Each row is where one point has got to under a steady rotation. How many steps took it there?
The counts run from 0 to 197.
[ -3   6   3  -6   4  -1   1   5 -21  24  -9  24  24 -21 -22   2  28  -8
   3  24 -30  -7 -32  24  40  -4 -11  15 -23   8   3 -36 -15  18] | 132
[  9  -9  -7 -13  -2   1 -22   6 -17  -3  11  16  -7 -21 -27   1  23   5
  33  29 -21   0   7 -16   7 -12  31 -56 -18  14 -18 -13  21   4] | 162
[ 25 -36  -9  -9  -6   2  16   1   9 -11  32  12 -13 -12 -22  -9   1 -27
   0   1 -11 -37  30  27  -9  15 -38  -3 -19   9 -22  -2   9 -27] | 49
[ 40 -36   4  -1  -5  -4  -6   1 -15  -9  33  -3  -9 -15   6 -24   9 -39
   3  24  -8 -25  17  12   7  24 -42  -3  -4  -4  -3 -11 -19  14] | 52
[-14 -10  -1   8   7  -3  12   0   9  -9  -5  39 -11  -8 -23 -35  48 -11
  39 -11 -22   1  -9   6  28 -14  19   0  31   1   2   1  10 -30] | 126
[-31  -9  -6 -28   7 -36  -6  -4  20 -15  13 -14 -30  -8  23 -21 -22  -2
  -3  -3 -14 -20  29  21   4 -22  -9  25  -5  -1  14  24 -10 -37] | 180
[ 40 -31  -9  -8 -16   1 -22  11 -37 -17  25  -8  -1 -19  30 -10  17 -20
  18  20 -15  -8  10 -14  17  19 -36 -12  -2  12  -3 -11 -18   9] | 54
[ 39 -39  -8 -13   1  -6  23  -1  14  -7  22  21  -9 -10 -19   0   6 -21
   3  -2 -10 -33  22  30 -15   6 -23   2 -17  13 -22  -6  13 -35] | 48
[ -7 -23  11  -9   5  23  16  -5  12  29  21   4   2 -20  11 -29 -29 -17
  -7  14 -13 -36  33   7 -22  10 -14  37 -22   7   1  -4  -4 -22] | 141
[ 29 -11  12 -24  -4 -16 -17  -4  -3  24  -8  21  -8 -14  11   2 -41  37
 -11  18 -32  19  -3 -26  -6  29  26   8  19   6 -10 -17 -13  -9] | 109
[-15 -15  13 -17 -10  43  -5 -15  -5  11  19   3 -19  -5   2 -12  15   4
 -13  23 -10 -51 -23  33   2   0   0 -16 -25   9  -1   6 -30  18] | 169
[-13  -1 -21   1  15  -8 -17 -23  -7 -30  30  -5 -17  15  -4 -45  -3 -13
  -2   5 -17 -12   7  21  29 -21 -37  -2  12  17   0  26   0 -22] | 89
[ -1   7  -1  -1  -6  -1  11 -25 -31  52  14   9   9  13 -27 -42  11 -17
  -4   7 -18 -24 -10 -18 -14  20 -26  -7  13   6  -6  13 -23 -21] | 23
[ -3  25 -20 -34 -17 -20  31   0   5  -3 -13   0 -25 -13  18 -12  11 -24
  16   0   2  -3   8   5 -29  14  -4 -16  28  14  15  12  19 -44] | 152
[-20  -7 -20 -36   2   6  -5  -4 -21  11   3  -5   4 -18  24 -10  28  -7
  29  -1  -8  -6 -12  -3 -21 -11 -15 -15  15  29  34  37 -17 -38] | 60
[  0 -12   8 -30   7   2  -4  -1 -10  -4 -31  12   3  11  51   2 -20  25
   7  17 -20   3   3   7  59 -17  19  10  -8  -4 -17  -2  -5  -6] | 3
[-23 -15 -13 -28  11 -27  -8  -2  26 -16  14 -11 -27 -14  28 -14 -17   8
   3  -2 -16 -11  24  19   1 -26  -1  32  -6   9   7  26  -6 -44] | 179
[  4  -9  14 -32   1 -11  29   3  24   2 -36  26  -3  -1  17   2  -9  12
   9 -23  -6 -24  12  28  30 -18  10  23  24 -15   3  15  -4 -37] | 7
[  1  12 -11 -17   2   8   8  14 -19  28   4  20  31 -38 -10  21   6   7
   4  30 -24 -13 -17   0  41  -8  -4  10 -31  18  -9 -36  -6   1] | 134
[ -2  13 -18 -15  -3 -24  10 -10   2  -4 -26 -12 -22  -9 -26 -20  22 -39
  18  15  -3  16  -3  40 -29  19 -21 -17  10   5   4  17  17 -19] | 155
[  8 -31  14 -15   1  20  -4 -16  -7  11  18  31 -12  -4 -20 -16  34   4
  17  11 -15 -34  -6  -2 -18 -24  39 -38  -6  11   1  -6   3  -8] | 165
[-15   7   4  -1   4  -3   3   1 -15  22  -3  28  15 -17 -32 -12  33 -15
   0  21 -28 -13 -32  33  39   0 -13  13 -12   1  11 -32 -15  19] | 131
[ 21 -33  -4  -4  -6   3   9  -2   3 -10  40   3 -15 -14 -16 -16   0 -32
  -3   9  -9 -41  28  20  -2  23 -46  -5 -16   5 -13  -3  -2 -10] | 50
[  7   6   0 -23 -28  -3   0  10 -22   2  -7 -17 -14 -17  59 -24 -23 -17
   2  21 -11  -4  23 -16   4  36 -19  18  -2  -1  -4 -25  -2   5] | 146
[-10   0   5 -40  -2  -2  19   9   9  -1 -27  23  -2   2  42   8 -24  24
   9  -9 -12 -21  14   2  52 -18  18   5  11  -9  -9   8   0 -26] | 5
[ -7   8  20 -28  14 -16 -27  13   6  19 -29 -11  -4 -35  -4  -4  -9   8
  22  49  -2  11  12  -7  -4 -16  47 -11 -17 -16   2  -7   3   5] | 69
[ 16 -16   1 -17   0  36 -12  -4   3  -1   3 -16  -9 -20  33   5   6  13
  -5  42  -7 -18 -29  31  18  -3  -1  13 -25  10 -12   2 -39  19] | 172
[-20  -2  14 -27 -11  -4 -27   9  12  10 -18   5 -24 -25 -12  -5 -10  20
  11   6 -12 -21  21 -10 -25 -18  56 -12 -21  -5 -16  -4  16 -28] | 72
[ 34  22 -10 -19 -22 -12 -21  18  -7  -2 -17   1   7 -27 -34  12   3   3
  18 -10  -6 -28  20 -13  -9 -20  -2 -15  29   1 -11  20  12 -38] | 190
[  5  -9  27 -13  -3  21 -31  -1   3  19 -22   7  13 -32 -36  -7 -31  10
 -14  12 -34   5   3  34  -7  24 -12  28   4  -6   9   5 -11  11] | 104
[ 19 -13 -10 -20 -13   1 -10  17 -32  -9  28  -3  -1 -29  42  -6  18  -9
  25  19  -9 -16   7 -36  15   9 -17 -26  19  17  22  -3 -22   2] | 56
[ 31   5  -9  -2 -15 -40   0  16  -9  13  22  20   1 -33 -24   3 -10   6
   9   3 -33   4  16 -39  19  20  -4  -2  33   0  -2 -18  -9 -15] | 17
[ 13   2   9  -4 -14 -26   7  14  19   0 -15   7 -10 -32 -33  -5 -16 -16
  -5  -5 -21  -9  13  37  30  27 -33  29  19 -32  -2  -5 -17   0] | 12
[  3  19  10 -33   6   5 -12  15 -21   2 -19  16  32 -10   8   3  -6   9
  18  16  -8 -17  12  -4  50 -40   0 -19  26   4  26   7   7  -3] | 96
[ 23  20   5  -9 -17   3 -16   9   8   5   3   7  -2 -25 -55 -12   6  -5
   5  -1  -5 -35  16  -7 -26 -13  -6 -15  41   4   2  27   4 -30] | 192
[ 32   8 -23  -4  12  -7   5  -9  21 -33  40   3 -30  -3  11 -13  -5   8
  -4  20  -1 -20  -9  -7  14 -20   4  -4  38  21 -15  13  -4 -36] | 85
[-30  27   7 -28  12  -6 -28  15  -2  15 -23 -27  -3 -42  -8  -5 -11  -4
  17  51  -3  17   4   8   6   0  11 -16 -25 -11   5   7  -6  16] | 67
[ 11  15   4 -11 -38   4 -21  -5   1  -8  -7 -14 -47  -3 -10  -6  -7   5
 -33  10  -9 -48 -15  26  -5  17   0   0 -16  -3 -37 -14 -12   6] | 78
[  1  -9   0 -16  -4  10 -12  -1 -11   1  19  25 -11 -18 -25  -4  26  10
  29  23 -21 -16   9 -19   1 -17  36 -60  -9  16  -9 -14  18   0] | 163
[ -6 -21   1 -11   8  27  20  -3   9  31  22  11  12 -26   7 -18 -27  -7
  -3   9 -19 -33  30  -2 -21   3  -9  35 -27  17  -8  -1   1 -35] | 140
[ 35  -5  -9  -4  -8 -40   3   5 -15  23  21  27   4 -27 -27  -2   0   4
  12  -1 -31   3   9 -43   5   6   1  -3  36   6   0 -18 -11 -25] | 18
[ 11  10  -2   6  -1  20  -2 -23 -37  47 -12  -8  15  14 -13 -44  16 -20
   4  27 -13  -3 -20  -7  -5  22 -31   3  -3   5 -20  15 -20  -8] | 25
[  6   7  -4 -15  13 -13 -33  -7 -39 -16 -17  -3  21  12   8 -24   6  -8
   9  22 -15   1   2  17  58 -29 -29  -5   8   3  10   4  -2  11] | 93
[ 12 -22  10  -8 -13   6 -10  -4 -20  12  -8 -17  -4 -13  42 -36 -23 -21
  -2  19 -17  -8  21   7 -13  30 -30  42 -22  -1  -8 -18  -7   0] | 144
